Turns, then the turns between two rows, first turn first; the first pair answered
turn k_28:
[  2  -3 -10 -15  -8   4  -4 -10] |-> [  1  -3 -10  -9  -6  13 -10  -4]
[ -9   4  17   3 -11  -1   1  -4] |-> [-12   3  14  -7  -7  -2   2   0]
[  3   9   8 -10   5 -10  16  -1] |-> [ -1   8   3 -14  12   2  10   9]
turn k_359:
[ 8 -2 -3  0  8 -5 11  5] |-> [ 5 -8 -3  1  4 -4 10  4]
[ -1  -9 -13 -11   9   8   3   8] |-> [  1 -18  -9   1  -3  15   1  -2]
[  0 -12   5   3  13   1 -10  10] |-> [  1 -13   8  10   9   4 -12   4]
turn k_356:
[  6   2   7   8 -11  -6   1 -19] |-> [-9 10 17 -1 -5 -7 -5  1]
[  4 -17  -6   4   5   5  13   7] |-> [ -5 -11  -5  -5  10   6   6  16]
[-4 -1 -2 -4  7  7 -4  3] |-> [ 5 -7 -4  5  4  6 -1 -4]
Now pairs of rows:
(2 to 3 turns a pair)
[  4   7   0   8  -5  -3  -8 -15] |-> [ 10   5  -6  12   6  -2   2 -10] => k_359 k_28 k_356
[ -2 -15   8   3 -14 -14  13  -2] |-> [-15  -5   3  -9   1   9 -13  17] => k_356 k_28
[  6   7  -5 -18   4 -10  14   1] |-> [-12   0  15  -6 -12  -7   7  13] => k_359 k_359 k_356
[ 2  1 -2 -2  8 -2 10 11] |-> [ 6 -5  3  0 -4 -8 13 -2] => k_359 k_359 k_28
[-12  -9   6  -9  11   5  12  20] |-> [ -7 -17  12  10   0   7  16  14] => k_356 k_359 k_356
[ 12  -3 -11   5   8   3  11   0] |-> [ 5  4  3 12  4 -9 13  5] => k_356 k_28 k_28
[ -3  12  10  13   5 -15   4   5] |-> [ 12   8   1  15   0 -12   5 -12] => k_356 k_356
[  8  -8  -5  -8   4 -13  15  -2] |-> [  3  -3  -6 -16   6 -12  10   0] => k_356 k_356
[  6   2 -13 -14   9  15  -8  -2] |-> [ 16  -5 -13  -2   4  12   0  -9] => k_356 k_356 k_356
[ 15   9 -21  11  18  15   4  -3] |-> [  7  12   0  28   9 -10  17   1] => k_356 k_28
[-11  -9   9   1  -5   4   1  13] |-> [  1 -15   3  11  -8   5   4   1] => k_356 k_356
[  8   4   8  -4   7 -23  18   2] |-> [ 16  -5  -9 -12  11  -8  17  -2] => k_28 k_356
[  7   3  -4  10   0  -1  -2 -12] |-> [ 3  4  4 17 -1 -4  0 -5] => k_356 k_356 k_356
[ 8  9 -8 -1 14  5 -1  3] |-> [12  5 -1  9  7 -7  9 -2] => k_356 k_28
[13 -2 -1  2 -2 -7 13 -8] |-> [  6  -3   7   8  -1 -10  16   1] => k_356 k_356 k_356
[  2  -7 -12 -16  10  -5  14   6] |-> [ 11 -15  -4   8   0  -7  21  -2] => k_356 k_359
[13 23 -4 10 12 -9  7 -8] |-> [  8   1 -19 -10  18   6  13   3] => k_359 k_356 k_28
[  2 -10 -11  -9 -11   0  -6  -9] |-> [-12  -7  -4 -11  -6   5 -10  10] => k_28 k_356 k_356
[ 14   9 -10  -8   4   8  -8   1] |-> [ 0 14 -1 -4  7  5 -6 18] => k_356 k_356
[ -2 -20  -3   0   0 -12  25   7] |-> [ -2 -19  -5  16   7   8  12  17] => k_28 k_28
[ -6  -5   9  -1 -18 -10   4  -9] |-> [ -3  -3   4  -9 -16 -10   1 -13] => k_356 k_356
[ -4  10   5   2   9  12 -20  27] |-> [ 7 -1  9 29  2  9 -5 18] => k_356 k_356
[  0   7  -3  11   4  20 -22   1] |-> [  8  14   4  22   0   5 -15  -6] => k_359 k_28
[ -8  -4  -7  -8   8  19 -14  13] |-> [ 15 -12  -8  10  -8   4   5 -19] => k_356 k_28
[ -5  -8   0  -6 -12 -16   8  -7] |-> [-11  -8  -5   1   2  15  -8  13] => k_28 k_28
[-14   2   6 -15 -21  -7 -12  -8] |-> [-15   1  15  -1 -22 -10  -7  -2] => k_356 k_356
[ -6  12   3  -6   1   0 -15 -11] |-> [  4  -3  -2   9  -4  12 -13 -15] => k_359 k_28 k_356
[  6  10   3  -2   2  -5 -10  17] |-> [ 10  11   6   3  -2 -13  -7   7] => k_28 k_28
[  8   1  -9  15   9  20 -12  -4] |-> [  2   6 -10   6  12  20 -16   3] => k_356 k_356
[ -3   2   8  -1 -11  -9   0 -10] |-> [-7  9 -1 -7  7  8 -9  7] => k_359 k_28 k_28
[-12   0  13   6 -12   0 -10   3] |-> [ -6  -7   4  -5 -17 -10   0 -10] => k_356 k_356 k_28
[  6  -8   6  -4   7 -12   8  -5] |-> [  2  -6  -2 -11  14   2  -3   2] => k_356 k_356 k_28
[ -9   9  -1  -6 -21   5 -12 -25] |-> [ -5  24  -8  -2  -2  14 -19 -13] => k_359 k_28 k_28
[ -3  -4  11   8  -6 -14  10   4] |-> [ 12   4  -5  -5   4 -15  10  -8] => k_356 k_356 k_359
[ -5  16   7   9   5   0 -17  -9] |-> [-10  14   8   8  12   3 -14   3] => k_359 k_28
[  0   9   5  -6  11 -13  -2   5] |-> [ -1 -12  13   7 -11  -6  -2  -4] => k_359 k_359
[  7 -14   1  12   0  -2  19   0] |-> [-9 10  2 -4 14 -3  5 20] => k_359 k_356
[  5  -7 -16 -10   8   9   0   6] |-> [ 15  -8  -9   4  -4   5   0 -13] => k_359 k_359 k_28
[  2 -10   0  13 -15  13 -17 -12] |-> [-10  -2  16  14 -21  -3 -13  -6] => k_356 k_28
[-2 -6  3  2  9 -1 14 10] |-> [-4 -3 -1 -3 12  1 10 13] => k_356 k_356 k_356
[ 1  5 -7  8 23  6  3 21] |-> [ 0  4 -1 12 20 -2 10 22] => k_28 k_359
[-5 21 -2  5 10  1 -9 18] |-> [ -8  21  -2  -9   2 -19   3   7] => k_28 k_28 k_28
[ -2  -4   1 -19  -9 -15   6  -8] |-> [-17  -8   7 -15  -5  -2   1  12] => k_359 k_356 k_28
[ -5  -9   3 -21 -13  -7   3 -10] |-> [ -9   4   5 -20 -11  -7  -7 -10] => k_359 k_356 k_356
[ -1   4   6   6   4 -13  17  10] |-> [  7   0  -5  -4   7 -12  20   0] => k_356 k_356 k_359
[ 13 -14 -13  18  19  11  12  16] |-> [ 19  -2 -11  10  18 -14  26   6] => k_28 k_359 k_28
[  3 -13  -6  -1 -13 -12   7 -21] |-> [-13 -24  -6  -3  -3  -4  10  10] => k_28 k_356 k_28
[-12  10  14   5  -2  -1 -18   9] |-> [ 2 22  7 12 10 -9 -6  6] => k_356 k_356 k_359
[ -9 -15  14  10 -16  -5  11   4] |-> [ -9 -11  -4 -26  -9   1   3  -1] => k_28 k_356
[ -2  10  -1 -21   3 -13   4 -18] |-> [ 14   6  -9   3  18  -6  14 -10] => k_28 k_356 k_359
[-13 -17  10   7 -15  12  -7   4] |-> [-18  -3   2 -12   9   5  -4  18] => k_359 k_359 k_359
[-12  -1  18  27 -11   3 -13  10] |-> [-14  20   8   8  13  -5 -13  22] => k_359 k_359
[  7  12  -3  11  11 -12   3   4] |-> [ 6 -5  4 21 -3 -5  3 -2] => k_359 k_359 k_359
[ -1 -15 -15 -16   0   1  12   5] |-> [-11 -12  -8 -13   1  -2  11  15] => k_356 k_356
[  5   8  -2 -12  -2 -10   3 -14] |-> [12  5 -5  5  9 -8 14 -6] => k_28 k_356 k_359
[-1 10 12  5  5 11 -9 13] |-> [ 14   8   0 -11  -4  -1  -2 -16] => k_356 k_28 k_28
[ 17   2 -13   5   0   4  -9 -20] |-> [-13  -5  -4 -19  -1   7 -15   6] => k_356 k_356 k_359
[ -9   0  -8 -23  10 -10  11   2] |-> [ -2 -15   4  23  -6  14  -2  -4] => k_28 k_359 k_28
[  2  21 -10 -18  10   7 -20  -8] |-> [14 14  6 30  0  2 -4 -9] => k_28 k_356
[  1  -8  -3 -19  -9  -8   9   7] |-> [ -1 -14  -5 -16 -14   2   2   4] => k_359 k_28
[ -6 -12   9   1   2  15   0  12] |-> [  0  -6   8 -14  -8  -9   8 -10] => k_359 k_28 k_28
[ 4  0 10 13 11  5 -1  6] |-> [-10  -6  13  -9   0  -1  -2   6] => k_28 k_356 k_359
[ 10  -2  -7   1  -1   2  -5 -18] |-> [ -1 -19  -3  -6  -9   4  -2  -9] => k_359 k_359 k_359
[ -9  -2  15   8  -3 -14   9  10] |-> [ 13   8  -2   5   6 -17  13 -10] => k_356 k_356 k_359
[ -5  27  16   9   5 -17 -12   2] |-> [  0  17  11  -8  -2 -31   6  -9] => k_356 k_356 k_28
[ 6 -3 -7 -7  1 -4 23  6] |-> [-7 -6 -4 -9  0 13  5 18] => k_28 k_359 k_356
[ -2  15  10   6  -4 -12  -1  -4] |-> [  4  12   5   7  -4 -10   0 -12] => k_356 k_356
[  5 -18  -8  -9 -18   2   7 -18] |-> [  0 -20 -14  -5  -7  23  -6  -3] => k_28 k_28
[  6  14 -10   7  22   5  -4  13] |-> [13  3 -3 26  3 13 -8 -1] => k_359 k_359 k_359
[ -1  -2   0 -21  -2 -10  16  -3] |-> [ 17  -6 -11   2   5   9  13  -8] => k_28 k_356 k_359
[  2   9  -6 -16  -5  -2  -6 -14] |-> [  3  23   0  -1   7 -12   2  -1] => k_356 k_359 k_356
[ -4   7   2 -11  -2 -11   3   5] |-> [ -6  -5  -4 -12  -5   6  -6   3] => k_359 k_356 k_28
[ 10 -11  -8  11  10   8  15   9] |-> [  3   7 -10  -3  16  16  -9  13] => k_356 k_28 k_356
[ 20   5  -9   3 -14 -15  11 -26] |-> [  5  12 -23 -23  16  -1   3  10] => k_359 k_28
[ -4   9   2 -10  -7  11 -24 -15] |-> [  8   3   1  -2 -10  11 -16 -25] => k_356 k_356 k_356
[ 1 -4 14  9  1  1  0  7] |-> [ -3  -8   7 -13  -7   2  -3  -2] => k_28 k_356 k_359
[-5  7 -5 -1 10 -5  1 32] |-> [-3  2  2 16  2  0  2 33] => k_28 k_359
[ 19  14  -3   4  -1 -11  -1 -16] |-> [ 15  10   6  16  -2 -14   6  -9] => k_356 k_356 k_356
[ 2 -5 -8  0  1 -6 19 10] |-> [  1  -2 -15  -8   7   3  11  13] => k_28 k_356
[  4   2  -5 -12   1 -10   7 -10] |-> [10 -9 -6  8  1  0 13 -3] => k_28 k_356
[ -6  23  -1  17  17   7 -27  11] |-> [ -8  22  17  26   4 -22  -6   6] => k_356 k_28 k_356
[  6  -4  -5  10  -5  18 -12  -8] |-> [ -4   0 -10 -11  11  14  -8  10] => k_359 k_359
[ -8 -13 -15 -15   1  25 -13   4] |-> [  3 -19 -18  -6  -1  25  -7  -9] => k_356 k_356 k_356
[  7  -3   5  12  -1  11  -1 -12] |-> [  9   8   3  -8   6  -7   6 -16] => k_28 k_359
[-2 -3 13  3 -4 -5  8 -4] |-> [-7 -6  6 -6  4  5  3  7] => k_28 k_28
